In the data rows, 50 means zero.
Each row has a hidden score. How much does it go up from the first row of each pair to the second? 20 means little or no change, 40 a big rise and 0 a big fall. The score is a weighted sum of the row's numbers plus the product of two more (or one squared), each taken from its middle value.
[88 31 68 68 65 62 42 28 76 73 47 43 55 60 61 21 69 48 42 33 47]
[63 36 65 66 54 54 49 33 55 60 46 39 57 44 52 30 67 38 52 39 45]: 16
[56 65 64 61 39 30 67 60 59 49 33 68 60 46 66 52 52 54 48 67 39]
[46 72 79 66 40 30 57 72 62 41 31 68 68 38 60 59 47 52 43 70 32]: 25
[46 51 50 46 43 40 43 37 58 32 29 52 28 51 54 40 74 26 50 53 40]
[49 64 75 69 34 32 72 65 44 41 28 60 74 35 58 52 52 44 47 65 29]: 23
[88 27 73 76 67 69 51 34 61 67 42 40 64 63 49 19 66 42 38 28 37]
[59 40 64 60 49 49 47 33 58 41 34 42 43 54 56 35 77 25 32 42 30]: 16
[52 44 61 53 46 46 45 35 48 28 26 43 35 51 53 38 77 13 35 45 23]
[50 60 74 62 35 51 68 59 46 35 27 55 65 45 52 57 60 41 18 59 20]: 21
[54 66 77 70 37 29 71 67 51 39 26 63 68 42 66 55 54 41 31 66 21]
[42 47 56 47 38 62 55 42 39 35 34 40 53 38 35 44 64 39 46 46 44]: 24
[36 65 65 60 32 48 56 59 67 41 42 55 61 57 43 59 54 58 28 60 32]
[46 55 46 54 42 47 66 53 46 53 54 49 60 54 54 58 43 61 33 51 42]: 23
[31 61 46 49 48 30 49 55 31 40 45 50 42 27 50 56 48 27 75 61 53]
[52 46 34 66 68 45 55 48 39 57 58 61 41 64 41 49 47 43 59 48 50]: 22
[83 29 43 72 86 63 58 46 44 81 69 54 59 64 40 36 37 61 59 32 61]
[32 61 35 49 44 38 55 72 45 37 52 71 35 58 47 70 46 48 61 66 52]: 21
[37 55 42 23 38 31 50 59 52 36 54 50 32 46 67 68 51 46 44 60 54]
[36 44 48 47 38 45 44 47 38 49 61 37 52 34 56 50 54 41 67 50 56]: 24
[49 38 55 51 44 51 46 45 42 60 66 35 60 33 57 46 53 49 65 45 59]
[29 48 46 43 33 40 44 50 37 42 57 40 48 31 54 55 54 38 69 55 55]: 15
[54 56 74 40 63 42 43 56 73 55 61 62 49 52 42 58 44 64 42 61 51]
[55 59 78 41 62 38 44 63 77 54 60 66 51 48 44 63 42 66 40 65 50]: 21
[57 39 34 29 58 51 70 51 31 53 66 42 58 36 46 59 28 71 37 41 64]
[52 30 35 46 56 60 65 48 12 59 70 28 79 13 32 46 22 66 70 34 72]: 22
[35 42 36 34 50 50 57 50 15 39 59 36 53  7 29 59 36 48 70 47 69]
[43 63 30 44 57 32 28 49 73 47 56 65 17 45 64 70 54 44 47 63 59]: 14
[58 33 39 34 66 78 36 40 47 65 74 28 66 66 25 34 22 79 54 26 69]
[54 38 22 70 65 65 65 51 31 64 69 50 62 69 30 48 28 68 53 36 54]: 12
[45 45 40 59 48 59 59 49 23 61 61 34 73 39 41 46 32 58 64 42 56]
[59 33 33 31 61 70 50 35 36 55 57 29 49 50 41 38 43 55 52 29 67]: 22
[47 70 59 64 41 39 56 64 67 50 40 68 58 41 64 65 50 59 39 66 45]
[37 64 67 74 27 43 64 60 54 39 35 53 68 41 50 59 59 44 31 61 27]: 18
[45 66 73 80 34 47 64 66 53 35 28 63 66 50 51 61 61 38 18 63 13]
[44 54 68 46 37 61 55 50 51 31 29 49 54 50 36 50 64 44 29 53 31]: 19
[38 47 59 28 28 60 41 42 61 36 40 43 43 65 46 39 67 52 53 49 48]
[64 24 40 40 52 69 31 25 62 63 62 20 45 70 62 23 61 47 50 21 61]: 21
[39 62 56 46 42 54 55 58 54 49 53 53 63 58 38 58 38 70 42 57 47]
[27 68 50 50 46 41 41 65 36 37 43 52 45 17 47 69 44 32 64 63 56]: 25
[55 45 37 47 54 52 65 50 36 60 64 41 63 53 52 54 31 67 38 42 53]
[44 63 33 29 44 28 30 56 73 47 55 65 19 51 78 64 52 53 65 67 65]: 13
[80 46 45 49 69 29 50 46 76 75 67 70 37 44 73 53 44 71 53 56 65]
[69 49 63 48 64 29 71 59 57 62 61 61 53 35 66 65 43 61 30 58 50]: 23
[69 59 50 55 66 26 43 49 77 69 60 73 34 49 77 58 51 55 52 64 56]
[45 48 51 35 62 48 30 41 59 48 59 47 37 62 38 45 47 49 55 48 54]: 23
[33 69 46 48 55 32 37 64 56 37 49 56 33 33 61 78 48 34 35 63 49]
[64 45 30 47 69 39 31 32 62 65 61 53 27 58 67 41 51 46 66 46 64]: 13
[67 31 31 42 65 66 60 42 33 69 71 29 68 53 48 41 25 72 44 27 65]
[33 70 56 64 53 21 41 68 40 44 46 58 49 14 62 66 43 26 71 68 51]: 12
[48 42 43 54 59 46 44 39 29 56 56 36 51 34 48 39 46 34 75 42 59]
[83 23 57 36 84 72 30 36 67 76 77 30 60 61 33 23 28 76 58 22 74]: 27
[41 47 36 60 48 42 59 59 52 48 63 67 39 65 45 66 55 53 45 56 46]
[55 33 57 52 47 55 47 44 42 65 69 34 64 32 56 43 51 53 64 42 61]: 19
[53 35 53 52 48 58 41 41 41 65 66 31 60 41 57 39 52 48 67 40 61]
[44 43 34 58 52 55 48 49 47 55 62 55 40 77 47 50 56 49 56 47 50]: 21
[40 48 39 28 41 40 45 47 51 43 58 44 33 58 66 57 56 45 44 51 52]
[35 60 39 33 52 37 47 57 48 34 52 51 30 38 52 73 48 39 34 58 52]: 26
[88 20 52 41 68 69 44 36 62 83 78 26 62 62 68 31 44 70 41 22 69]
[59 36 32 27 60 52 70 50 31 53 68 40 58 34 45 59 28 73 37 40 66]: 17
[68 62 55 58 66 30 38 60 94 67 65 79 36 34 76 78 50 66 31 69 59]
[72 34 18 42 67 54 45 38 57 73 76 47 50 51 57 44 28 81 56 36 76]: 20
[26 59 47 19 52 53 29 53 57 30 54 49 29 50 24 65 43 51 47 57 58]
[76 25 42 66 70 78 41 39 56 82 73 39 58 82 50 29 48 61 59 24 63]: 32
[33 60 49 31 54 39 33 49 56 37 50 53 31 58 39 54 47 42 59 58 52]
[38 55 50 33 58 43 32 45 58 43 55 50 33 61 38 49 48 45 56 53 52]: 20
[55 44 57 38 68 53 31 41 63 57 65 46 44 61 38 43 45 57 52 44 58]
[66 47 51 73 71 42 75 62 46 65 62 75 54 54 41 60 41 62 48 56 49]: 31
[72 26 53 57 68 50 60 44 30 71 70 34 72 14 45 36 31 58 73 35 69]
[61 61 58 79 69 31 75 76 55 61 57 86 56 46 49 73 40 60 44 68 45]: 31
[54 60 74 68 57 26 61 70 45 60 55 61 68  8 60 66 41 46 61 68 52]
[59 64 61 82 70 29 68 78 56 62 55 86 54 45 53 74 41 54 45 70 43]: 24
[74 32 41 72 82 56 60 47 44 73 68 59 54 62 40 42 41 58 56 38 58]
[83 36 38 52 79 45 33 32 71 81 69 53 37 55 70 36 47 59 61 40 70]: 12
[39 62 57 62 52 27 50 60 38 48 49 55 52 22 57 61 46 31 67 64 50]
[56 33 35 54 58 70 56 44 16 68 67 25 80 36 37 35 24 63 72 29 69]: 27
[30 68 53 30 51 51 33 62 57 35 48 55 38 47 34 66 42 51 50 62 55]
[36 67 57 55 42 44 59 67 36 45 43 55 63 22 47 65 40 50 59 63 53]: 18
[48 50 43 63 47 61 72 52 37 55 50 56 64 59 36 52 45 65 46 48 47]
[37 61 57 51 38 52 54 55 60 46 50 51 60 61 39 57 46 64 36 57 41]: 16
[69 30 20 33 71 73 29 26 50 67 63 32 37 58 46 29 41 58 69 24 80]
[37 65 54 46 45 31 58 62 32 40 38 56 49 23 52 56 44 37 76 65 54]: 14
[52 64 43 51 48 43 57 57 55 60 52 64 54 49 61 60 40 67 50 61 56]
[35 68 42 57 54 47 56 70 41 41 45 69 43 47 38 72 42 46 53 63 51]: 29
[48 66 39 41 53 42 44 57 58 51 49 65 37 44 59 64 43 56 56 64 62]
[41 59 53 35 50 59 51 58 47 51 58 51 61 57 32 57 31 73 48 54 56]: 23
[46 46 44 38 56 67 41 46 50 56 68 39 60 66 28 46 29 75 47 40 57]
[43 47 33 21 55 42 58 52 39 36 58 46 34 33 44 69 42 51 36 50 60]: 14
[44 45 32 20 55 44 59 50 38 37 58 45 36 31 44 68 40 54 36 49 61]
[67 66 57 63 67 28 36 66 94 68 64 81 38 29 79 80 46 67 33 71 60]: 23
[65 47 51 73 71 42 72 61 47 65 61 75 53 55 42 59 42 60 48 56 47]
[90 26 51 49 82 58 53 38 51 83 71 35 61 52 61 31 37 62 48 27 67]: 16
[74 36 51 52 72 51 50 37 51 71 62 41 52 54 61 37 48 51 47 36 57]
[50 34 37 34 45 59 35 31 55 52 58 29 37 67 62 34 62 44 52 33 57]: 13
[48 45 37 38 57 39 49 39 42 46 50 43 33 51 56 46 52 36 54 45 53]
[46 66 38 40 54 25 40 54 59 46 43 67 23 45 67 58 50 39 69 66 59]: 20
[39 67 61 36 47 36 50 62 54 39 40 62 47 45 46 56 43 52 61 66 51]
[55 68 62 59 42 27 64 63 61 50 35 71 58 42 68 55 49 55 52 68 44]: 14
[49 67 67 74 40 32 76 71 49 44 31 72 69 47 55 57 49 50 44 67 31]
[41 51 59 48 39 43 52 42 40 27 25 46 40 38 44 41 70 21 54 53 36]: 22
[50 49 61 52 46 46 50 43 36 22 18 51 32 49 46 41 72  8 43 51 20]
[48 62 72 63 34 35 74 62 41 41 28 59 71 33 55 50 53 45 50 64 34]: 6
[48 55 50 41 43 37 50 42 57 37 31 58 32 48 55 44 66 37 57 57 46]
[80 30 64 50 75 70 36 33 67 77 63 36 60 65 44 22 45 64 56 28 62]: 34
[62 26 33 44 66 78 49 38 15 68 67 18 74 34 33 28 24 60 79 21 79]
[26 67 52 28 51 50 28 60 59 32 49 54 33 48 33 67 44 47 49 61 55]: 14
[72 23 19 54 81 86 54 42 25 73 71 33 65 65 23 30 22 69 69 16 76]
[61 51 29 47 58 50 51 47 52 68 65 56 51 56 59 52 33 74 56 50 65]: 8
[41 52 28 50 60 55 67 62 28 45 56 64 44 52 25 66 36 58 55 53 56]
[68 26 28 37 65 58 65 43 37 64 75 30 65 43 47 48 24 76 35 27 66]: 14
[38 48 34 29 53 34 54 50 50 33 60 47 30 32 49 75 49 45 23 52 53]
[44 57 30 31 42 23 29 49 81 46 61 65 14 50 79 65 57 53 56 66 64]: 12
[37 43 53 48 36 40 51 51 42 49 63 41 55 22 55 57 54 46 61 54 55]
[40 48 42 28 39 32 51 51 57 40 60 48 34 49 68 65 55 48 35 56 51]: 12
[61 31 56 53 51 61 43 41 43 71 70 29 66 37 57 38 50 54 67 37 64]
[47 66 38 33 45 28 31 62 71 51 54 69 26 48 81 65 46 56 68 69 67]: 7
[32 62 36 49 45 38 55 72 44 38 52 71 36 57 47 71 45 49 62 65 53]
[53 31 34 55 56 62 59 45 17 63 71 25 77 25 35 41 24 63 69 31 68]: 10
[64 50 52 73 70 39 74 64 48 64 60 78 53 53 43 63 43 61 47 59 46]
[88 21 38 71 90 64 62 46 45 81 74 51 61 60 35 35 31 68 59 26 66]: 21
[59 62 60 80 69 30 69 75 56 61 56 85 53 48 51 73 42 55 45 69 43]
[51 68 56 82 68 27 60 75 55 57 53 83 49 48 55 73 44 46 48 70 43]: 13
[53 64 54 78 67 31 64 71 53 58 53 81 49 52 51 71 45 48 47 67 42]
[57 43 58 60 61 42 55 48 34 63 60 45 62 23 51 47 45 44 68 49 58]: 16
[45 54 58 60 54 33 54 54 35 54 53 51 55 25 54 55 47 37 66 59 51]
[90 25 51 48 82 57 53 38 51 81 72 35 60 48 61 33 37 63 46 27 67]: 24
[63 51 52 74 70 39 73 64 49 64 60 78 53 54 44 63 44 59 47 59 46]
[70 29 55 57 67 49 60 46 31 71 69 36 72 14 46 38 33 57 72 39 67]: 13
[79 26 13 44 72 58 39 32 63 77 81 39 48 54 57 37 28 81 57 27 80]
[69 40 22 40 64 51 49 40 54 70 72 52 49 49 57 48 30 80 57 42 74]: 21
[58 34 20 69 68 66 65 51 30 64 71 48 63 67 27 47 26 70 52 32 57]
[62 34 30 44 61 57 62 45 37 63 71 33 63 51 49 48 27 70 37 32 60]: 22
[42 50 43 48 48 55 65 56 14 54 58 41 72 22 37 55 28 59 69 50 62]
[39 59 52 27 52 60 46 58 48 45 57 52 53 54 28 59 32 69 51 55 59]: 20
[46 63 51 45 46 44 68 65 43 50 48 56 61 40 54 67 38 61 39 59 51]
[42 76 53 57 51 35 36 68 67 47 41 71 42 27 69 72 47 50 51 70 55]: 25
[63 28 40 55 60 72 23 17 73 56 51 29 37 63 48 27 72 39 38 24 54]
[41 36 45 49 45 67 36 27 47 35 39 27 40 44 34 35 72 26 46 34 46]: 16
[46 41 43 45 46 62 32 27 61 35 37 39 28 56 43 39 76 31 39 39 45]
[45 48 67 46 22 55 60 49 44 39 33 44 62 50 55 40 67 46 52 53 38]: 17
[50 46 64 50 28 60 61 50 46 38 31 50 56 65 52 40 68 46 44 51 32]
[61 43 66 44 33 63 49 42 46 40 30 44 51 61 62 33 67 39 45 46 31]: 31
[49 45 70 38 28 64 47 45 52 36 32 42 53 64 50 36 69 46 44 48 34]
[59 23 41 39 44 69 30 22 63 52 53 19 41 70 58 20 69 40 49 22 56]: 13
[49 43 39 51 51 67 62 44 38 49 46 48 52 56 31 45 51 56 51 42 52]
[45 41 39 49 50 68 55 40 42 42 42 46 43 56 29 43 59 46 49 40 50]: 18
[38 69 70 71 35 41 61 70 50 43 36 59 74 25 55 65 48 50 40 66 38]
[53 46 43 42 47 61 50 37 55 50 44 48 44 51 47 43 58 55 48 46 55]: 19
[57 31 26 40 61 70 23 19 62 53 54 29 27 59 45 29 62 41 54 25 65]
[54 32 33 31 58 69 43 30 43 48 52 27 39 50 39 37 53 46 48 28 62]: 20
[49 39 43 28 58 76 39 36 46 51 55 33 50 58 26 37 42 63 56 33 65]
[36 61 63 29 29 50 50 59 60 43 45 54 53 62 51 52 51 65 56 62 51]: 17
[44 51 37 29 36 48 36 39 62 48 48 51 27 64 66 43 63 50 66 52 59]
[42 66 54 58 35 43 68 74 46 52 46 70 63 61 59 61 43 64 59 67 47]: 37
[50 70 56 53 32 33 51 68 68 59 48 69 57 53 83 60 46 68 59 70 53]
[38 64 65 52 23 41 65 67 43 50 43 55 71 39 64 56 48 58 63 65 48]: 26
[39 58 69 37 22 52 55 56 62 41 39 53 59 63 53 48 60 62 46 60 42]
[47 57 68 47 20 46 68 58 55 43 36 53 64 57 65 51 62 57 38 60 36]: 18
[38 69 69 72 34 42 62 69 50 43 36 57 73 27 54 65 50 50 39 65 37]
[42 57 39 72 46 52 70 58 42 54 53 60 60 66 39 58 43 60 43 53 40]: 18
[50 47 33 67 55 62 69 54 32 61 58 54 65 66 35 51 35 67 51 44 50]
[35 67 45 39 52 38 45 63 49 37 47 55 34 35 55 74 46 39 41 61 52]: 21
[60 46 29 45 66 39 31 33 61 62 59 53 25 59 65 40 52 44 67 46 63]
[94 32 46 57 83 59 36 31 69 90 68 46 49 62 68 25 44 63 64 31 71]: 29
[55 43 39 42 62 41 47 38 44 53 56 43 38 52 58 44 50 40 51 43 54]
[45 67 36 39 55 40 38 56 60 49 49 64 30 45 59 65 45 51 58 62 63]: 23
[33 61 47 44 46 48 55 61 24 43 48 48 55 22 40 62 39 44 68 59 59]
[27 74 42 76 61 36 34 75 53 40 48 74 35 39 49 82 47 33 47 67 45]: 15
[36 65 38 54 55 49 58 68 37 42 47 67 42 50 35 70 40 48 54 61 52]
[47 61 47 63 38 42 56 50 67 53 48 59 52 58 60 56 53 60 39 59 41]: 3
[37 64 69 75 28 43 63 60 55 38 33 53 67 41 51 59 61 43 30 62 25]
[43 50 58 52 42 62 53 45 42 25 25 50 40 51 34 49 72 27 32 50 28]: 31
[64 41 59 63 53 48 40 29 70 52 39 47 40 59 60 32 77 32 40 44 38]
[43 48 47 40 44 39 52 39 50 33 36 47 32 48 51 44 66 31 47 50 43]: 14
[39 64 70 40 24 46 55 64 64 45 43 58 62 61 56 54 51 67 49 65 44]
[42 59 56 47 42 36 67 58 31 43 38 54 58 27 50 51 45 45 72 62 52]: 20
[44 62 47 53 50 37 70 63 38 43 39 69 48 49 44 57 45 48 64 63 48]
[44 67 59 51 44 41 63 67 50 46 43 60 60 34 57 69 43 57 36 63 47]: 16
[48 69 51 55 45 40 55 62 62 54 45 67 54 42 63 65 46 61 46 65 52]
[51 41 35 52 56 70 62 45 33 54 51 48 55 58 30 44 44 59 54 39 56]: 25
[49 50 37 66 52 61 71 53 33 59 56 55 65 63 35 51 38 66 50 46 48]
[44 60 40 63 52 53 74 66 31 55 53 65 64 57 37 63 33 65 51 57 49]: 25
[50 50 41 52 48 51 66 51 41 57 58 44 61 55 52 54 38 64 37 46 48]
[38 60 36 51 55 37 60 58 35 40 43 65 33 55 40 57 47 38 68 60 50]: 28
[88 25 45 72 83 71 54 39 48 86 65 41 65 69 44 21 37 62 65 22 64]
[95 28 49 58 79 63 38 28 70 89 65 41 53 63 65 19 46 63 64 27 70]: 13
[46 72 44 46 56 22 37 62 62 47 41 71 27 36 72 62 45 41 70 69 59]
[34 55 57 23 30 55 42 49 59 39 45 48 42 65 47 47 57 58 59 56 53]: 26
[40 54 51 47 29 52 63 54 48 43 40 58 50 65 50 49 61 55 56 57 45]
[43 40 39 29 37 55 41 35 52 44 50 34 33 63 59 40 64 43 53 40 54]: 10
[51 41 30 36 47 54 23 29 66 57 58 41 25 72 69 35 64 47 65 41 63]
[74 24 40 64 68 79 37 35 56 80 71 35 56 83 51 25 50 57 59 22 63]: 36
[89 28 53 52 81 60 51 37 52 83 68 36 61 55 61 29 39 60 50 27 65]
[37 47 30 50 46 54 45 48 43 46 55 53 33 76 46 49 57 43 62 48 51]: 19
[66 30 23 57 73 79 60 46 24 71 68 41 67 65 27 37 24 70 64 25 69]
[39 58 40 29 53 43 54 57 41 38 51 51 36 38 49 69 43 46 40 56 56]: 12
[51 52 42 35 53 49 69 57 32 54 58 49 59 43 50 62 31 66 41 51 58]
[62 31 38 30 69 84 36 38 43 67 72 26 66 64 24 30 21 78 59 24 75]: 29
[50 51 40 31 54 49 67 57 33 50 57 49 53 40 48 64 33 63 41 51 59]
[63 26 37 32 70 81 34 38 50 67 78 23 67 65 22 30 18 82 54 20 74]: 25
[39 61 46 46 54 33 46 59 57 40 55 54 36 36 59 77 49 40 24 59 47]
[28 63 50 23 52 53 31 57 56 33 52 52 34 50 28 64 42 52 50 59 57]: 23
[41 56 47 52 45 52 67 60 19 55 54 46 73 28 41 57 31 58 65 53 57]
[41 53 46 61 40 53 64 52 31 55 54 42 71 40 44 51 40 56 56 49 48]: 13
[39 63 69 62 30 50 58 57 65 37 37 55 63 56 43 57 59 54 23 60 27]
[48 60 50 38 30 41 52 54 63 52 45 61 45 59 72 52 56 62 61 63 55]: 22
[43 60 51 28 36 39 58 63 46 46 50 54 47 52 67 60 46 56 53 61 55]
[62 32 61 34 59 73 20 37 75 68 73 33 51 76 46 33 50 69 50 33 63]: 26
[66 26 58 52 53 60 49 43 43 72 73 30 71 27 55 38 46 61 66 36 68]
[44 42 55 29 49 62 21 40 71 53 67 39 41 75 45 43 54 60 49 44 57]: 14
[58 45 33 41 51 45 25 35 75 64 66 52 26 69 77 45 60 55 58 48 63]
[74 28 49 42 61 64 40 36 60 74 72 30 54 66 69 35 51 59 43 29 62]: 28
[33 52 30 51 45 47 50 55 43 43 56 60 33 73 46 58 55 44 59 55 49]
[30 71 64 27 44 40 24 77 67 39 55 62 45 44 54 69 33 63 62 69 61]: 17
[38 74 47 79 66 22 45 77 52 48 48 81 39 42 58 75 42 33 58 70 44]
[66 44 35 50 69 42 32 32 63 68 61 52 31 60 67 38 53 46 63 44 62]: 20
[37 51 44 31 53 47 33 39 53 38 48 45 30 58 37 42 53 40 62 48 53]
[42 57 57 47 40 38 68 54 33 42 36 53 57 30 48 48 49 44 69 60 50]: 22
[42 60 59 73 34 51 73 60 52 42 36 61 65 57 43 58 58 54 27 59 28]
[43 61 72 59 32 54 60 57 57 36 33 54 66 53 42 54 59 52 23 59 27]: 27
[51 66 70 77 38 32 75 69 49 42 28 69 69 48 56 55 53 46 40 67 24]
[51 30 38 61 56 73 36 25 56 46 47 32 40 65 32 33 71 33 38 27 47]: 25
[49 29 41 39 57 78 20 21 65 46 54 21 36 64 28 27 63 41 44 22 57]
[39 72 60 73 45 43 62 75 53 45 37 72 63 38 50 71 46 54 40 68 41]: 17
[48 50 41 64 47 60 72 53 37 55 51 56 65 60 36 52 43 65 47 48 47]
[46 50 49 41 49 65 51 47 48 54 57 43 63 61 32 46 37 72 47 44 54]: 22
[41 52 47 61 40 53 64 52 31 55 54 42 70 40 44 50 40 57 56 49 49]
[49 68 47 49 48 42 53 60 58 55 48 66 49 44 61 64 42 62 51 64 56]: 22
[46 62 54 54 40 43 71 62 48 50 47 56 65 46 56 64 43 63 32 59 43]
[44 51 50 44 46 62 52 49 50 53 57 45 62 62 34 48 39 70 45 47 50]: 24
[40 66 49 40 50 41 53 65 46 42 46 57 45 34 54 71 42 49 42 62 53]
[31 69 56 33 50 50 37 64 57 37 47 57 42 45 36 67 41 53 50 63 55]: 22
[37 64 38 54 55 50 61 67 35 43 48 68 44 51 34 70 40 49 54 61 52]
[23 69 53 36 54 45 20 60 68 32 52 55 30 48 36 71 48 43 41 62 51]: 13
